In the data rows, the value 128 means zero.
Some points, one per row:
[ 88  90  96  77  74 129 134 122 143 125 137 138 151 126 158 147 130 125 175 168 110 110 103 106 102 155 157 142 142 149 131 127 119 112 146 109]
[108 103  88  74  85 143 133 120 122 103 133 111 136 118 136 129 144 131 168 156 105 129 106  84  99 158 160 149 148 151 151 141 130 121 151 100]
[ 99  88  77 113  92 109 114 129 129 176 116 144 146 136 136  18 141 124  92 121  92  99 113 102 123 140 114 140 181 165 111 146 150 166 170 113]
[128 110  96  70  86 143 139 136 120 143 149 154 144 147 133 109 105 133 115 132 117 139 122 121  93 160 142 130 148 127 100 132 138 129 137 138]
[127 111 115  94 100 155 148 126 106  81 130 129 131 149 115 139 143 137 146 138 107 126 114  86  87 148 157 153 141 121 150 140 165 140 152 104]
[105  80  79  98  97 118 155 134 129 155 143 137 136 151 134  62 119 121  99 123 117 115 130 132 130 127 143 135 159 138 121 142 149 143 143 153]
[123  98  97  89  93 151 139 119 111 102 125 122 135 110 123 122 137 135 163 144 105 119 107  83  92 152 161 144 148 133 146 137 125 134 152 101]
[184 159 193 213 204  97 103 106 141 176 108 104  97 126 110 129  96 124 120 135 125 127 115 176 197  71 100  77 124 150 139 117 127 132 117 149]
[118 106  84 102  92 146 124 119 143 115 136 148 143 132 152 158 119 135 134 129 137 137 140 134 111 136 157 147 120 122 137 121 129 127 106 161]
[117 117 116 101 103 160 135 128 106  94 114 141 130 106 103 122 135 139 144 132  98 112 107  81  87 131 140 152 147 124 149  88 128 150 159  95]
[163 154 160 155 158 139 129 110 127 120 132 127  45 120  93 165 133 117 107 101 137 129 127 135 147 128 114 108 120 106 154 134 128 121 113 181]
[115  87  18  72  72 120 123 134 119 144 108 118 155 133 128  80 126 140 172 172  83  90  86  68 101 206 152 142 178 172 142 138 119 153 189  58]
[106 120 113 111 112 140 163 140 122  96 156 145 137 141 149 143 153 167 148 145 138 140 145 127  99 156 148 137 113 111 121 105 111 100  85 166]
[160 161 181 182 175 117 113 113 134 153 119 108 104  95 103 152 120 130 106  98 131 104  94 146 160 106  93 114 122 136 137 126 139 131 131 162]
[ 99  76  84  65  58 112 122 122 141 137 131 116 158 134 143 102 133 125 180 172  99  97  82  92 118 151 138 140 160 178 135 136 134 121 167  86]
[ 87 103  96  83  86 149 126 121 143 114 139 153 142 124 156 159 139 122 178 172 125 129 114 114  86 165 153 153  36 139 138 123 117 103 123 118]
[121 152 150 148 137 131 145 147 128 102 132 139 130 146 137 137 104 108 114 120 169 164 165 125 170 134 122 105 111  86 115 103 133 135 114  56]
[110  91  89  65  59 116 112 128 123 154  96 129 149 140 117  50 130 140 153 158  81  90  79  73 106 135 142 144 192 175 129 133 133 172 194  64]
[101 103  98  92  84 155 137 127 137 109 151 148 138 126 161 154 134 130 167 157 119 131 125 111  87 174 153 146 127 126 124 130 107 109 121 132]
[ 98 146 147 144 137 102 143 120 117 107  86 124 113  95  93 119 139 144 126 123  86  79 108  93  77 100 152 146 154 160 137 123 130 181 173  76]
[168 149 152 165 169 127 128 107 125 132 126 120 120 113  91 163 128 121 113 108 142 124 119 140 144 124 112 106 115 120 145 141 122 122 108 181]
Then 22 other points, each followed by its number:
[147 171 200 217 200  84  82 125 138 182  91  97  92  79 123 136 105 141 110 106 119  90  85 163 161  82  63 113 123 174 128 137 138 132 159 159] 0
[101  84  78  94 106 109 116 131 134 183 109 147 148 140 142   9 129 121  91 122  98 101 107 110 125 129 106 138 174 164 104 150 162 178 167 122] 1
[110 108  94  97  98 135 142 124 115 120 131 147 126 131 159 161 151 134 160 147 135 146 136 121  99 160 144 141 127 119 131 129 128 108 103 160] 2
[141 152 161 149 144 118 150 136 109 120 125 113 109 105  94 142 130 130 103 100 114 104 104 114 119 100 123 146 123 122 138 122 140 151 155 125] 3
[158 151 160 168 179 130 116  99 126 142 127 117 111 106  98 160 127 131 111 102 133 124 124  54 150 117 100 109 123 128 140 138 129 122 118 175] 4
[151 175 190 212 199  89  89 118 136 178  98  95 123  81 117 136 107 135 178 101 117  90  79 158 165  83  66 120 126 168 121 135 137 130 155 161] 5
[178 176 215 218 213  94  97  94 156 186  98  96  94 134 115 107  75 117 130 139 120 139 117 189 220  54  84  74 124 137 123 121 121 131 125 122] 6
[151 129 127 117 131 131 137 139 118  87 145 126 121 129 122 168 153 139 118 101 140 156 137 120 118 153 149 128 108  90 149 133 123 115 100 174] 7
[102  94  77  87  82 118 121 135 135 151 140 130 148 154 163  65 122 135 104 130 114 109 117 126 124 129 138 141 158 147 118 154 151 137 143 141] 8
[ 92  96  77  75  69 113 120 138 133 159 136 126 151 150 140  67 130 128 129 147 106 103 102 117 122 131 139 141 168 164 117 142 150 132 133 120] 9
[ 63 101 101  71  74 134 129 123 136 119 135 128 150 122 136 127 137 125 167 150 107 118 107  98 104 154 141 141 146 148 139 146 129 108 143 116] 10
[125 115 126 132 126 128 145 156 130 104 144 145 138 160 152 133 167 160 130 152 157 137 170 144 118 138 141 125 106 117 111 100  95  96  82 124] 11
[146 166 166 147 143 157 138 122 128 115 132 139 130 114  96 139 123 108  83 107 146 141 136 136 149 130 118 112 116  91 140 139 125 130 117 175] 12
[159 151 142 150 164 135 128 105 120 231 133 113 130 113  91 180 142 129 112  98 134 131 116 132 126 135 117 115 117 128 155 137 130 121 110 174] 13
[122  99  96  92  95 139 135 115 148 115 141 147 147 129 143 135 115 132 130 128 133 129 144 130 112 139 162 142 122 125 140 129 137 129 112 160] 14
[157 164 163 171 184 114 112 121 137 139 116 113 136 120 110 174 123 107 122 142 150 128 137 158 170  54  95 109 118 111 129 133 117 107 115 149] 15
[125 123 116 146 125 123 147 141 118 127 143 131 121 167 155 134 161 141 117 137 162 166 156 159 139 125 121 131 115 112  96 102 104 113 103  76] 16
[ 91  98  97  78  85 148 130 123 138 101 131 145 136 120 152 171 124 121 170 161 121 127 110 118  98 162 160 141 124 142 141 177 116 107 129 123] 17
[129 139 127 123 118 141 147 128 109  96 126 127 124 109  86 142 145 138 121 115 108 110 119 101  87 121 159 150 138 111 141 124 136 157 142 114] 18
[116 114 104 117 130 149 130 131 117 133 148 137 141 132 119  58  96 105 103  95 125 132 150 123 105 142 118 141 130 121 108 151 153 142 140 175] 19
[136 112  95  83  88 158 145 128 119 133 165 146 144 145 137 129 106 131 116 139 122 145 136 110  92 168 141 132 139 117  99 126 134 119 122 145] 20
[154 137 134 131 146 146 136 123 118 106 137 125 134 107  94 179 150 130 110  98 132 145 122 127 118 148 131 119 119 101 155 138 136 122 105 165] 21
Which three of these numbered points are nearest to each point below, looking only along the 6 directions in which the first points spread most? Their numbers follow each, nearest first.
[104  81  72  82  76 132 128 129 109 119 119 118 150 126 131 101 128 142 181 164  94  94  86  73 101 145 149 147 167 166 144 136 128 144 174  74] > 10 9 17
[114 131 135 120 127 134 142 132 109  91 120 140 126 108 150 135 136 149 127  94  99 103 123  99  70 120 171 150 139 123 150 128 127 158 150 102] > 18 3 14
[127 118 131 132 128 128 150 157 133 101 143 146 138 158 155 138 164 152 138 152 160 136 174 142 119 140 145 123 108 121 112 108  99  96  82 131] > 11 16 14
[129 111 110 117 117 127 151 131 110 119 140 137 127 143 149 152 156 147 132 123 147 154 130 139 107 144 132 142 119  94 119 133 119 123  99 131] > 14 11 2
[123 112  93 117 105 135 138 133 122 114 131  92 139 144 150 148 149 136 133 100 148 150 157 134 118 142 128 143 124 106 121 123 120 112 100 127] > 14 11 20
[128 108 109 106 125 152 134 113 122 139 135 139 137 124 120  55  99 113  99  91 111 132 140 125 102 131 128 139 131 132 113 157 150 153 145 162] > 19 8 20
[128 104  97  85  84 153 134 121 110 100 132 130 135 121 117 121 134 133 152 142 107 119 106  77  90 141 155 148 148 128 140 135 124 136 151  95] > 10 17 18
[170 192 212 202 197 109 118  95 150 172 102 116  95 136 116 101  79 106 132 135 129 137 136 174 221  67  90  90 119 120 114 128 110 116 121 126] > 6 15 0
[117 160 160 152 149 122 129 152 137 101 123 129 131 149 143 132  97 101 129 119 176 157 172 168 178 118 115 111 115  91 105 102 112 125 117  47] > 16 11 15
[139 152 137 152 141 129 125 105 119 122 130 115 112 103  93 177 141 130  99  98 124 122 116 131 111 125 125 127 118 131 143 130 141 133 128 154] > 4 21 3
[127 106  96  99  97 138 124 129 114 143 131 144 136 136 122  54 131 110 106 106 105 121 129 109 110 137 122 138 150 143 116 150 147 163 147 140] > 8 19 9
